In the data rows, the value 128 means zero.
Here are some points:
{55, 60, 69, 26, 212, 233, 167, 209}
{21, 160, 135, 149, 172, 85, 121, 135}
{115, 74, 142, 176, 90, 167, 153, 144}
{132, 180, 132, 133, 145, 97, 98, 119}
{104, 149, 114, 130, 149, 114, 117, 119}
{172, 66, 99, 69, 112, 168, 183, 153}
{139, 186, 165, 184, 110, 33, 143, 93}
{141, 187, 142, 118, 152, 60, 151, 108}
{72, 131, 143, 191, 144, 41, 231, 117}
{255, 63, 145, 115, 1, 249, 67, 129}
{117, 141, 126, 125, 126, 141, 94, 123}
{220, 101, 150, 134, 58, 172, 104, 124}
{136, 105, 108, 112, 143, 84, 189, 120}
{142, 198, 154, 161, 110, 35, 106, 85}
{120, 145, 109, 122, 145, 140, 88, 127}
{130, 150, 139, 124, 130, 133, 82, 100}
{86, 149, 114, 148, 142, 110, 129, 116}
{124, 156, 124, 145, 142, 72, 142, 121}
{127, 116, 143, 129, 104, 151, 112, 117}
{112, 168, 134, 175, 128, 17, 169, 117}
Then 10 other points, each followed by its number:
{73, 155, 113, 153, 152, 111, 142, 129} 0
{191, 63, 125, 88, 98, 144, 194, 131} 1
{14, 0, 79, 67, 191, 237, 212, 213} 2
{149, 137, 122, 116, 136, 137, 108, 109} 3
{255, 162, 146, 86, 95, 87, 97, 97} 4
{123, 30, 137, 156, 87, 198, 175, 161} 5
{133, 145, 140, 148, 125, 143, 101, 108} 6
{90, 145, 111, 149, 146, 117, 115, 117} 7
{135, 157, 133, 130, 131, 110, 133, 125} 8
{160, 52, 102, 90, 90, 254, 116, 177} 9
Which of these numbered points is nearest to each point below, looking only along the 2 directions in which the first points spread most? Its number follows each.
{157, 13, 113, 78, 105, 255, 59, 181} > 9
{66, 62, 117, 127, 129, 201, 118, 167} > 5
{61, 127, 111, 159, 154, 82, 179, 148} > 0
{130, 74, 122, 152, 81, 175, 131, 129} > 1
{248, 111, 153, 132, 52, 161, 109, 87} > 4
{184, 148, 146, 112, 100, 121, 86, 91} > 4
{108, 101, 129, 128, 124, 189, 97, 142} > 1
{89, 166, 127, 160, 130, 90, 133, 101} > 7
{61, 121, 135, 190, 156, 82, 173, 126} > 0
{96, 120, 94, 71, 165, 177, 122, 148} > 5
{189, 197, 158, 190, 83, 43, 134, 87} > 4
